In the rows, zero is written as 128.
One hidden turn or mirror swaps the rows below in pairs. Which row is each named row swapped with?
The rows were stretched afterwards, more along some directions than others.
K_405: [113 123 117 156 118 152 150 112 144 111 142 120 113 112 133 143 132 123
 132 153 165  97 139 107 134]
K_908: [113 161 142 134 149 115 127 116 110 127 151 132  87 131 118 100 133 124
 127 130 153 148  82 124 141]
K_635: [110 120 117 156 123 155 141 124 143 108 142 121 123 116 137 151 135 121
 122 166 157 109 151 112 123]
K_881: [100 116 131 122 121 142 142 120 117 148 106 125 137 132 113 132 152 117
 143 136 136 124 125 121 152]
K_717: [106 143 130 141 131 144 118 111 117 125 153 116 151 139 121 131 117 133
 124 131 148  92 160 115 118]
K_273: [126 112 153 128 113 157 141 125 117 134 117 121 128 107 126 140 142 121
 134 155 119  63 184 140 140]
K_773: [111 130 134 115 124 138 143 111 104 144 114 127 145 156 104 136 146 116
 159 133 147 129 122 118 138]
K_792: [ 86 165 143 136 141 143 153 112 108 129 125 113 100 120  99 128 132 141
 112 160 134  93 131 100 170]
K_182: [107 137 158 145 118 137 140  95 108 124 177 168 104 114 146 107 134 126
 135 136 157 102 115  89 117]
K_427: [115 131 135 144 126 131 125 106 120 129 169 119 152 143 119 121 129 141
 128 131 151  95 163 114 122]
K_437: [107 149 131 127 133 141 118 112 128 137 114  92 108 147 104 131 111 124
 130 139 151 107 115 125 149]
K_543: [122 115 148 125 115 149 131 136 131 140 116 108 126 107 118 128 142 130
 113 163 101  90 178 153 152]
K_649: [118 124 117 159 121 152 146 106 136 111 143 130 117 122 133 149 129 122
 134 150 170  99 137 105 131]
K_368: [124 141 133 119 123 135 130 106 120 137 119 110 103 142 116 129  98 116
 131 137 149 101  99 126 146]
K_36: [124 141 137 152 130 154 150 101 104 144 161 128 131 138 115 155 143 130
 145 159 146 107 159  75 126]
K_694: [133 104 119 142 116 150 146 122 144 112 146 136 127 119 141 164 129 113
 129 155 151 101 148 123 119]
K_795: [120 147 120 123 134 152 126 112 129 129 114 101  99 149 114 143 105 119
 128 152 142 116 103 119 145]
K_281: [116 157 149 148 129 138 127  94 109 147 147 130 143 127 139 106 110 135
 131 134 158  87 128 122 130]
K_925: [138 131 141 153 126 143 161 117 125 140 106 166 125 100 157 147 118 115
 127 167 129 118  92 131 134]
K_700: [138 106 112 135 115 114 151 123 136 150 133 134 126 137 117 144 159 151
 116 145 104 117 126 125 129]
K_11: [121 163 146 132 143 115 125 118 106 133 145 134 101 131 122 106 130 118
 137 118 154 151  83 127 140]
K_156: [124 158 140 138 157 127 130 122 113 125 140 132 105 135 114 115 139 125
 141 133 154 134 101 124 131]
K_348: [122 166 174 143 133 178 164 113  91 124  99 135  95  97 121 131 113 127
 142 168 141  77  93 135 142]
K_57: [125  89 135 148 124 128 141 122 122 161 157 141 126 132 152 126 138 112
 135 145 151  84 140  97 147]
K_671: [108 141 160 127 138 127 137  97 109 165 120 145 124 144 145 118 113 114
 158 124 151 115  61 105 143]
K_299: [116 105 141 117 132 147 137 126 114 127 113 113 131 121 114 137 149 130
 129 155 107  95 190 126 126]
K_560: [105 143 150 149 112 142 139 125 123 162 141 126 119  81 122 109 135 118
 119 129 141  98 144 109 174]
K_460: [105 125 137 125 138 157 150 107 110 123 144 141 133 139 127 145 119 129
 133 124 146 100  99 103  99]
K_639: [142 145 127 128  98 132 150 120 116 151 120 162 154 122 129 138 108 112
 135 138 140 124  83 153 142]
K_539: [137 110 110 121 124 108 149 128 144 145 133 137 123 140 124 152 143 143
 115 142 108 130  96 137 116]
K_3: [ 91 169 143 138 137 151 148 111  98 126 121 117  96 116 107 127 134 153
 106 166 127 105 107 105 170]
K_809: [121 152 152 133 149 117 124 123 115 130 136 135  94 128 129 108 134 118
 138 134 148 142  87 130 135]
K_154: [125 162 156 126 141 120 121 133 108 128 134 146 109 128 131 114 136 112
 137 134 148 141 100 134 129]
K_312: [120 110 140 120 127 153 146 120 123 136 105 115 128 108 132 139 142 128
 121 166 103  89 178 141 131]
K_720: [123 119 151 124 120 163 134 126 117 136 113 115 127 127 123 149 136 124
 133 158 114  87 191 137 126]
K_392: [135 113 111 126 112 117 156 129 140 150 130 131 126 136 116 155 158 145
 119 150 104 130 113 137 123]
K_944: [148 154 123 136 109 137 155 120 117 140 123 149 155 137 116 145 112 117
 127 155 134 128  87 148 140]
K_185: [120 109 143 132 120 156 136 130 136 137 108 123 131  99 140 139 151 129
 123 162 107  69 189 137 139]
K_423: [109 147 126 119 129 148 126 112 128 132 112 102 100 142 118 142 104 119
 131 145 142 111  98 124 154]
K_346: [124 133 139 164 124 146 157 115 133 143 125 164 130  98 158 130 118 122
 128 165 142 108  85 127 147]
K_874: [ 92 172 133 158 131 128 139 113 121 127 133 106  97 105 113 100  99 122
 111 172 139 117 138 121 134]
K_542: [134 113 113 106 123 114 150 132 144 147 128 133 122 138 115 148 145 137
 126 139 101 121 106 141 117]
K_875: [124 145 152 148 117 139 126 114 111 153 153 143 153 117 140 114 113 132
 135 137 152  79 124 128 139]
K_708: [110 162 151 134 144 121 117 125 112 131 148 132 103 121 133 104 132 120
 139 130 143 145  96 123 145]
K_896: [125 150 122 144 139 154 146  98 105 148 150 122 116 138 110 158 135 132
 145 155 162 102 152  79 134]
K_647: [145 161 134 134 110 137 150 101  99 146 129 164 144 133 132 140  94 114
 150 144 154 121  65 135 136]
K_959: [109 141 146 148 116 139 134 107 111 136 161 132 154 117 135 127 115 134
 132 110 169  77 156 116 135]
K_980: [ 99 161 125 156 134 124 135 125 127 129 130 108 101 105 120 106 103 125
 113 170 136 120 144 121 135]
K_585: [143 152 128 138 102 135 153 112 107 146 122 161 144 127 123 141 103 117
 137 151 142 120  73 145 144]
K_683: [142 102 111 117 122 111 150 133 140 153 119 133 132 148 107 151 151 145
 111 146  99 128 105 150 128]
K_240: [ 98 120 135 117 124 137 138 116 109 143 121 130 136 145 111 129 146 110
 152 131 146 131 114 115 146]
K_957: [111 138 149 116 149 133 141  94 108 150 108 130 110 151 124 123 111 118
 153 140 135 119  77 108 144]
K_207: [112 129 152 145 123 136 138 103 121 129 181 172 115 126 144 119 129 111
 134 141 158  98 134  89 113]
K_996: [117 151 145 133 140 137 117  98 109 131 150 129 143 141 136 122 111 130
 140 126 153  87 142 108 120]
K_399: [116 119 137 129 126 178 142 117 132 122 115 146 114 114 151 156 118 120
 124 154 123  89 113 124 114]
K_168: [125 123 109 125 122 110 157 122 137 141 138 128 108 136 110 142 151 148
 112 154 110 131 104 132 124]
K_488: [110 117 139 112 118 131 143 120 121 143 121 127 143 148 109 125 152 106
 152 129 136 125 129 124 136]
K_62: [ 99 179 162 145 148 169 154  80  87 112 120 123  99 121 121 130 105 136
 156 141 175  70  91  95 141]
K_689: [100 144 134 139 121 142 136 118 128 157 146 126 107  85 125 119 131 116
 131 128 159  98 150 104 156]
K_192: [137 108 116 110 112 101 148 129 135 145 135 147 137 145 123 148 153 137
 120 129 113 121 116 131 105]
K_501: [118  93 134 150 124 136 150 115 119 154 160 136 125 132 142 131 140 112
 123 150 150  82 139  98 150]
K_490: [117 156 153 126 145 112 126 121 113 130 149 141 111 130 126 107 128 117
 148 127 153 147  85 135 129]

Swapped with K_635: K_368
Swapped with K_649: K_423
Swapped with K_809: K_539
Swapped with K_273: K_717
Swapped with K_683: K_490
Swapped with K_207: K_792

